-2.21, 4.87, -2.50, -4.10, -2.96, -4.50, 3.80
4.26, -2.63, -0.94, -3.16, -5.88, 4.39, -1.94
2.97, -6.10, -2.73, -4.55, 2.42, -6.06, 3.88
|
-2.21, 4.26, 2.97
4.87, -2.63, -6.10
-2.50, -0.94, -2.73
-4.10, -3.16, -4.55
-2.96, -5.88, 2.42
-4.50, 4.39, -6.06
3.80, -1.94, 3.88

-0.55, -0.03, -7.07, 1.97, 2.01, -1.20, 0.54, 1.15, -1.62, 2.09, -2.46, -2.07, 0.61, 2.63
-0.39, 0.36, -6.81, 1.63, 2.02, -0.92, 0.65, 1.39, -1.44, 1.73, -2.33, -1.90, 0.69, 2.69
|
-0.55, -0.39
-0.03, 0.36
-7.07, -6.81
1.97, 1.63
2.01, 2.02
-1.20, -0.92
0.54, 0.65
1.15, 1.39
-1.62, -1.44
2.09, 1.73
-2.46, -2.33
-2.07, -1.90
0.61, 0.69
2.63, 2.69

2.53, -0.30, -4.01, 1.47, -0.28, 1.09, 1.01, -1.34, 0.53
-0.64, 3.10, 0.03, -3.20, 0.00, 1.24, 0.12, 0.81, -0.53
1.81, 3.40, -1.46, -0.11, -0.15, -0.50, -0.84, 0.80, -3.52
0.81, 1.89, 3.65, -1.05, -5.33, 3.04, -0.36, -0.75, -2.03
0.87, 0.18, 0.31, 1.85, 2.34, 6.28, 0.33, -1.76, -2.05
4.03, -1.99, -0.43, 0.32, 0.70, -6.17, 1.33, 0.18, 4.08
1.92, 1.93, -0.86, 1.15, -0.63, -0.83, -1.25, -0.72, 0.57
1.19, -1.58, 2.28, -3.41, 0.51, -1.21, 3.79, 1.42, 1.18
2.58, -2.82, 1.35, 2.29, -3.41, -0.77, -1.86, -1.54, 2.71
0.40, 1.75, 2.88, -0.67, 1.61, 4.20, 0.57, -1.38, -1.12
|
2.53, -0.64, 1.81, 0.81, 0.87, 4.03, 1.92, 1.19, 2.58, 0.40
-0.30, 3.10, 3.40, 1.89, 0.18, -1.99, 1.93, -1.58, -2.82, 1.75
-4.01, 0.03, -1.46, 3.65, 0.31, -0.43, -0.86, 2.28, 1.35, 2.88
1.47, -3.20, -0.11, -1.05, 1.85, 0.32, 1.15, -3.41, 2.29, -0.67
-0.28, 0.00, -0.15, -5.33, 2.34, 0.70, -0.63, 0.51, -3.41, 1.61
1.09, 1.24, -0.50, 3.04, 6.28, -6.17, -0.83, -1.21, -0.77, 4.20
1.01, 0.12, -0.84, -0.36, 0.33, 1.33, -1.25, 3.79, -1.86, 0.57
-1.34, 0.81, 0.80, -0.75, -1.76, 0.18, -0.72, 1.42, -1.54, -1.38
0.53, -0.53, -3.52, -2.03, -2.05, 4.08, 0.57, 1.18, 2.71, -1.12

1.65, -3.93, 1.41
2.01, 3.37, -2.63
-4.04, 2.12, -6.07
-2.10, -1.91, -2.37
4.80, 0.37, 1.06
4.80, 0.37, 1.06
-1.68, 4.45, -5.81
4.52, -3.39, 3.07
0.69, -3.68, 0.60
-4.02, 1.40, -5.63
2.46, 3.07, -2.14
0.01, 4.28, -4.53
|
1.65, 2.01, -4.04, -2.10, 4.80, 4.80, -1.68, 4.52, 0.69, -4.02, 2.46, 0.01
-3.93, 3.37, 2.12, -1.91, 0.37, 0.37, 4.45, -3.39, -3.68, 1.40, 3.07, 4.28
1.41, -2.63, -6.07, -2.37, 1.06, 1.06, -5.81, 3.07, 0.60, -5.63, -2.14, -4.53

-1.57, 1.84, 4.73, 0.13, -0.44, -4.22, -4.22, 4.19, 1.03, -2.25, -1.92, 0.97, -3.18
-2.51, -1.50, -1.24, 3.50, -0.25, -0.36, -4.96, 4.90, -1.98, 2.45, -2.25, -1.44, 3.30
-6.92, -4.05, 2.84, 3.66, -2.91, -1.99, 1.97, 3.75, 1.65, -0.44, -4.54, -4.40, -4.50
3.76, -2.78, -6.46, 1.91, 3.62, -0.18, -0.66, -2.24, 1.21, 3.96, 1.90, -2.17, 1.40
|
-1.57, -2.51, -6.92, 3.76
1.84, -1.50, -4.05, -2.78
4.73, -1.24, 2.84, -6.46
0.13, 3.50, 3.66, 1.91
-0.44, -0.25, -2.91, 3.62
-4.22, -0.36, -1.99, -0.18
-4.22, -4.96, 1.97, -0.66
4.19, 4.90, 3.75, -2.24
1.03, -1.98, 1.65, 1.21
-2.25, 2.45, -0.44, 3.96
-1.92, -2.25, -4.54, 1.90
0.97, -1.44, -4.40, -2.17
-3.18, 3.30, -4.50, 1.40

-0.37, 1.21, 1.08, 0.92, 0.95, 1.08, -0.16, 0.60, 0.56
-2.69, 4.39, 7.17, 2.68, 6.45, 0.39, -3.82, 4.08, 2.74
-2.53, 2.90, 3.95, 1.55, 4.70, 0.28, -2.17, 3.92, 1.35
-2.71, 2.80, 4.45, 3.17, 4.08, 1.20, -1.75, 3.09, 1.14
-2.10, 2.89, 4.87, 1.75, 4.59, 0.29, -2.72, 2.98, 1.79
-4.53, 1.44, 6.08, 4.87, 4.80, 0.12, -3.47, 2.27, 1.11
-2.59, 3.41, 5.28, 1.77, 5.77, -0.33, -3.51, 3.82, 2.40
|
-0.37, -2.69, -2.53, -2.71, -2.10, -4.53, -2.59
1.21, 4.39, 2.90, 2.80, 2.89, 1.44, 3.41
1.08, 7.17, 3.95, 4.45, 4.87, 6.08, 5.28
0.92, 2.68, 1.55, 3.17, 1.75, 4.87, 1.77
0.95, 6.45, 4.70, 4.08, 4.59, 4.80, 5.77
1.08, 0.39, 0.28, 1.20, 0.29, 0.12, -0.33
-0.16, -3.82, -2.17, -1.75, -2.72, -3.47, -3.51
0.60, 4.08, 3.92, 3.09, 2.98, 2.27, 3.82
0.56, 2.74, 1.35, 1.14, 1.79, 1.11, 2.40
